(in the rows, 128 means zero)
M: rows in several groups, each row roughly a mix of its group's directions:
M (117 x 19):
[[ 90 135  73 132 142 118 142  95 167  89 126 201 152 171 127 138 151 130
  103]
 [ 88 122 137 124  88 122 107 157 155  95 136 145 171 174 159  74 166  90
  102]
 [136 141  63 156 142 114 212 148 105 124 143 153 121 133  94 116 118 174
  113]
 [ 92 119 170 187 120 144 116 105 148 101 131  84  99 150 152 182 109  81
  144]
 [ 98 142 175 159  71 138 132 176 140 122 155  82  79 138 139 111 149  85
  143]
 [ 73  87 125  88  84 135  58 146 138  99 116 165 118 155 128 128 144  98
  110]
 [131 122  99  76 168 129  83 104 165 110  99 172 178 150 151 134 159 160
  108]
 [ 99 122 185 102 124 144  50 115 165 115 124  83 109 116 159 163 123 107
  135]
 [139 114  93 105 185 115 121  75 141 116  95 180 190 140 141 146 118 153
  103]
 [133 130 154  51 117 127  89 188 133 154 132 103 120  85 125  97 128 169
  107]
 [129 142 156 135 129 170  93 161 169 123 129  69  80 141 152 181 152 160
  149]
 [ 89 123 111 164  87 124 130 136 141  83 143 153 164 189 145  87 159  81
  116]
 [ 90 115 106  88 121 107 116 145 156 107 124 187 185 147 134  91 130 137
   67]
 [ 89 125 191 133  98 142  74 122 152 120 138  82  86 119 145 162 116  83
  142]
 [104 128 127 139 136 125 116 127 175  82 123 138 191 186 181 105 166 114
  103]
 [113 143 194 131 110 125 161 190 152 133 129  83  98 135 166  94 166 102
  125]
 [154 134 181 123 140 162  68 133 168 134 110  76 142 142 181 154 159 135
  147]
 [ 99 125 124 125 108 113 146 169 151  98 128 153 172 176 159  65 173 109
   95]
 [163 136  53 129 146 152 136 120 107 130 125 149  86 135  91 163 154 184
  164]
 [126 123 161 178  90 111 190 165  89 139 145  99 126 127 126  79 107  83
  125]
 [169 110 154 183 140 128 198 149  83 166 110 104 122 118 120 146  81 130
  130]
 [ 88  99  94  79 103 135  92 155 144 113 109 202 109 156 107 141 153 137
  100]
 [168 119 160 185 137 123 210 152  93 169 112 111 134 122 128 131  92 124
  123]
 [122  96 104 141 149 136  98  73 144 109  92 186 174 169 140 177 119 117
  115]
 [ 78 148 180 111  78 141  77 141 183 127 146 121  96 131 142 132 151  85
  125]
 [ 82 124 101  66  95 115  66 145 144  96 151 153 147 128 121  81 144 132
  100]
 [187 123 131 125 112 131 133 122  83 198 121 158 162  89  86 119  85 135
  123]
 [136 151 198  85 131 134  99 165 171 148 123  80 130 109 172 104 163 130
  125]
 [104 155 124  88 136 139  52  93 174  93 145 106 107 125 147 140 175 128
  158]
 [145 146 123 140 110 131 169 158  88 153 153  92  50  91  88 124 124 140
  163]
 [142 112 184  95  77 130  75 157 101 170 132 108 145  91 122  89 105  99
  122]
 [152 149 153 206 149 127 210 113 124 136 125  98 120 144 149 138 131 100
  153]
 [147 129 145 193 134 110 201 137  85 133 144  75 135 117 130 107  86 114
  133]
 [124 179 135  80 123 127  71  99 180 128 153 134 156 114 145  89 181 120
  138]
 [110 125 166 141  88 124 151 173  96 147 152  81  66  90 101 122  88 111
  132]
 [ 97 108  95 109  77 112 126 132  93 140 143 192 114 109  66 112  91 110
  104]
 [141 103  93 118 120 127 102  97 121 138 109 210 202 149 114 122 114 122
  100]
 [ 72 132 126 106  78 114 116 169 114 101 174  96  71 104 103  90 123 115
  128]
 [127 179 116 153 136 121 144  69 174 117 144 162 169 156 148 105 178  92
  141]
 [ 96 129  91 147 150 135 110  71 172  83 118 172 143 176 142 171 149 118
  127]
 [ 48 126 144  93  97 114  99 155 176 107 147 151 125 122 124 127 103 127
   70]
 [163 111 136 151 130 176 112 165 120 138 104  85  76 153 139 184 154 157
  167]
 [166 130 107  66 151 127  92 118 139 144 103 174 188 132 142  94 171 153
  118]
 [150 106  87  97 189 107 112  69  92 113 111 132 161  98 118 141  90 162
  130]
 [ 91 132 158 116  84 129  91 177 160 100 149 105 150 156 162  76 163 105
  109]
 [106 123 189 165 129 123 137 139 168 112 119 105 180 162 189 121 123  92
   97]
 [136 132 136 198 143 133 179  93 117 113 116 110  92 158 144 157 150  80
  175]
 [ 84 141 125 206  98 144 132 108 154  90 163 108 106 164 129 168 115  95
  139]
 [126 109 171 142  90 154  83 104 137 149  98 162 115 155 137 160 154  55
  152]
 [157 117 109  97 148 129 107 117 142 158 101 191 201 128 123 135 108 168
   85]
 [116 159 158 170 101 150 137 163 146 132 168  57  70 117 126 156 117 138
  146]
 [109 122 126 180 151 144 128  98 175  86 110 133 149 191 171 177 146 116
  126]
 [116  90 173 164 137 121 163 168 100 119 118  62 107 121 147 149  69 127
  112]
 [147 126 103 189 148 143 146  65 130 140 115 165 147 147 112 198  95 126
  134]
 [139 138  70 117 170 102 207 145 103 121 132 140 112 114 104 108 125 185
  118]
 [197 137 123 140 170 142 169 124 121 185 102 145 141 111 114 166 109 182
  126]
 [176 143 143 170 147 137 181 173 109 148 139  58 126 118 139 124 112 174
  136]
 [159 137 147 168 160 137 200 153 114 149 117  82  73 117 130 162 120 154
  150]
 [118 136 186  83 137 143  89 165 181 128 108  92 103 131 174 137 173 134
  128]
 [ 89 131 186 116  85 140  68 122 150 129 143  94  80 108 132 148 122  80
  145]
 [ 87 119 121 171 143 138 115  83 173  80 117 144 134 181 158 181 136 102
  127]
 [ 65 146 104  98 106 116  86  74 153 104 156 167  94 109  95 142 121  99
  131]
 [ 71 121 104 102  99 115  72 115 109  71 169  92  96 113 116 103 120 107
  146]
 [132 156 152 166 160 139 151 146 182 102 127  78 147 169 188 136 165 145
  127]
 [132 133 103 150 158 157  93  81 171  97 111 139 140 178 156 185 167 137
  150]
 [ 81 116  89 123 113 131  65  74 144  76 137 164 140 160 127 142 144  95
  136]
 [186 144 163 146 178 135 153 101 154 172  95 134 188 128 162 149 124 141
  120]
 [129 123  50 165 140 120 156  85 108 110 136 182 160 148  93 146 100 147
  118]
 [109  93 114  78 102 105 101 103  74 132 118 173 105  97  88 103 115  81
  138]
 [139 125 136  52 115 120 113 191 111 161 128 124 110  82 107  88 128 168
  109]
 [154 122 101 139 147 132 143  83  91 161 123 151 100  91  77 183  77 148
  144]
 [203 136 141 120 172 142 138 142 137 163  95 119 185 138 164 116 158 170
  129]
 [109 114 121 155 170 138 103  79 169  82 106 127 154 173 169 186 132 125
  128]
 [ 97 109 156  83 124 141  40 105 168 111 104 143 130 143 156 155 152 102
  126]
 [147 152 156 101 149 153  57  78 172 139 118 111 124 119 154 164 163 122
  165]
 [ 97 111  95  82 125 142  47  98 155 100 115 178 129 147 124 160 151 133
  125]
 [152  96 121 117 164 141 155 201 119 126  93 104 118 147 146 150 128 201
  105]
 [128 108  71 100 108 108 142 128  79 141 131 196 138 110  71  98 103 138
  107]
 [ 90 138 138  80 121 137  46 111 178  94 134 121 123 139 157 127 175 114
  136]
 [131 120  94 162  90 106 172 123  80 139 150 172 164 128  88  80  95 101
  110]
 [141 125 162  64 143 110 134 172 109 134 113  85  94  97 149  71 169 128
  144]
 [102 126  84  72  99 113 115 175 106 119 160 138 108 100  86  82 119 168
  105]
 [ 91 117  93  90  78 105 121 168  97 113 157 156 121 117  91  61 127 123
  105]
 [ 54 121 148 122  66 119 103 156 150  97 154 136 114 146 131  98 134  77
  103]
 [107 130 137 125  92 126 129 138  91 137 156  95  43  83  84 135 101 110
  156]
 [154 148 139 190 179 141 188 110 160 129 109 111 130 158 161 175 142 142
  141]
 [115 157 105 199 138 127 191 118 124 109 168  89  92 125 110 156  95 145
  141]
 [181 130 125 112 124 107 159 140  66 172 135 126 153  81 100  67 107 133
  133]
 [154 131 143  85 108 114 136 169  82 173 143 106 112  66  97  78 107 144
  128]
 [159 115  86 132 171 123 138  59  78 131 115 137 106 101  96 164 100 137
  167]
 [125 121  98 162 121 143  98  82 152 129 128 185 190 155 115 173  92 136
   99]
 [130 135 104  69 124 129  84 116 162 145 117 205 178 132 120 114 152 146
   97]
 [171 146 144 180 148 111 197 124  95 153 144  85 157 103 129 103  87 133
  131]
 [163 148 113  73 157 137  93 106 164 164 108 182 172 115 124 138 146 172
  109]
 [ 98 151 114 179  83 125 191 181 124 118 170 116  82 141 103 111 126 126
  121]
 [114 135 117  74 145 147  40  95 167 104 126 121 110 122 139 163 157 148
  148]
 [ 89 100 132  92 138 138  82 137 178  94  92 164 144 173 163 153 158 131
   96]
 [ 76 133  99  78 109 111  81  79 140 111 146 181 103 104  92 131 125 101
  127]
 [194 121 156 117  97 147 103 160  97 175 110 122 164 134 138  77 169 111
  151]
 [193 132 171 143 136 136 151 179 109 166 120  67 156 118 155  99 129 153
  133]
 [149 110  92 158 129 109 190 139  76 147 131 157 162 119  93 111  73 149
  100]
 [177 123 116 137 152 138 137  83  86 171 111 136 102  88  89 177  91 142
  160]
 [117 107 160  99 170 138  80 128 178 107  89 112 158 151 185 164 137 147
  105]
 [ 85 127 185 121  99 142  65 118 156 120 137  91  83 114 141 163 120  86
  143]
 [121 120 109  56 122 113  69 148 105  99 146  95 141 102 131  62 146 145
  132]
 [ 73 117 119 148 149 127 108  81 176  73 118 149 136 170 154 178 127 109
  114]
 [121  99 156 100 169 137  59  98 140 104 103  82 127 116 160 182 104 142
  134]
 [144 115  67 101 153 124 145 142 102 138 124 160 126 106  84 145  93 205
  103]
 [116 154  96  92 159 120  71  45 146 108 151 128 131  91 115 149 116 141
  147]
 [169 130  72 139 153 113 194 140 102 137 119 168 172 144 116  90 137 166
  112]
 [123 109 143 160  84 124 188 190  79 150 133 119  78 122  99 112 107 111
  127]
 [126 136 192  80 117 147  71 159 160 144 120  83  94 110 157 130 162 122
  143]
 [197 148 102 158 131 144 158 154  83 147 145  79 123 123 117 101 148 166
  172]
 [130 106 139 108 160 159  79 111 159 126  83 134  94 145 147 211 146 145
  143]
 [134 160  78  58 140 114 100 101 142 134 146 176 148  96 100  94 149 163
  122]
 [ 83 112 114  52 113 125  70 177 144  99 133 127 106 120 125 111 142 163
  102]
 [171 127  76 139 165 110 189 129 103 132 117 162 184 140 122  95 130 167
  112]]
which group is each row in? (one row of each group first):
[ 87 149 111 134  73 126 145 140 156 128 145 201 114 158 105 100 170  86
 115]
L
[141 107  75 113 137 123 137 119 118 146 105 215 170 138  97 138 106 161
  91]
E
[164 114  87  85 181 115 128  99 116 141  96 178 182 118 121 124 118 172
 108]
C

[183 154 114  76 141 142 111 161 144 162 121 139 161 123 134  91 181 183
 128]
L
[156 138 115  97 176 116 122 134 116 129 143  74 154  81 129 119  87 203
 114]
E
[181 136  83 127 151 114 186 147  96 151 123 156 175 129 115  81 137 170
 115]
L
[ 99 112 102  87 137 146  40  90 155  93 117 147 116 141 131 173 146 136
 139]
E
[148 112  80 135 176 115 155  68 112 130  98 193 161 136 112 160 107 142
 120]
C
[148 104 169 108 171 146  68 104 151 131  89  99 157 126 170 181 113 147
 126]
E
[146 140 150 135 118 140 137 141  97 156 145  71  50  81 101 149 112 134
 170]
C
[165 140 171  94 169 124 176 165 133 180  98 111  92  87 133 139 130 166
 125]
C
[145 132 130  64 123 129  81 175 142 149 134 125 173 104 129  93 124 187
  90]
C
[121 102 123  85  70 117  99 148  84 153 128 178 132 110  89  77 124  93
 119]
C
[111 119 144  61 112 128  70 138 111 141 137 105  71  69  98 137 106 136
 138]
L
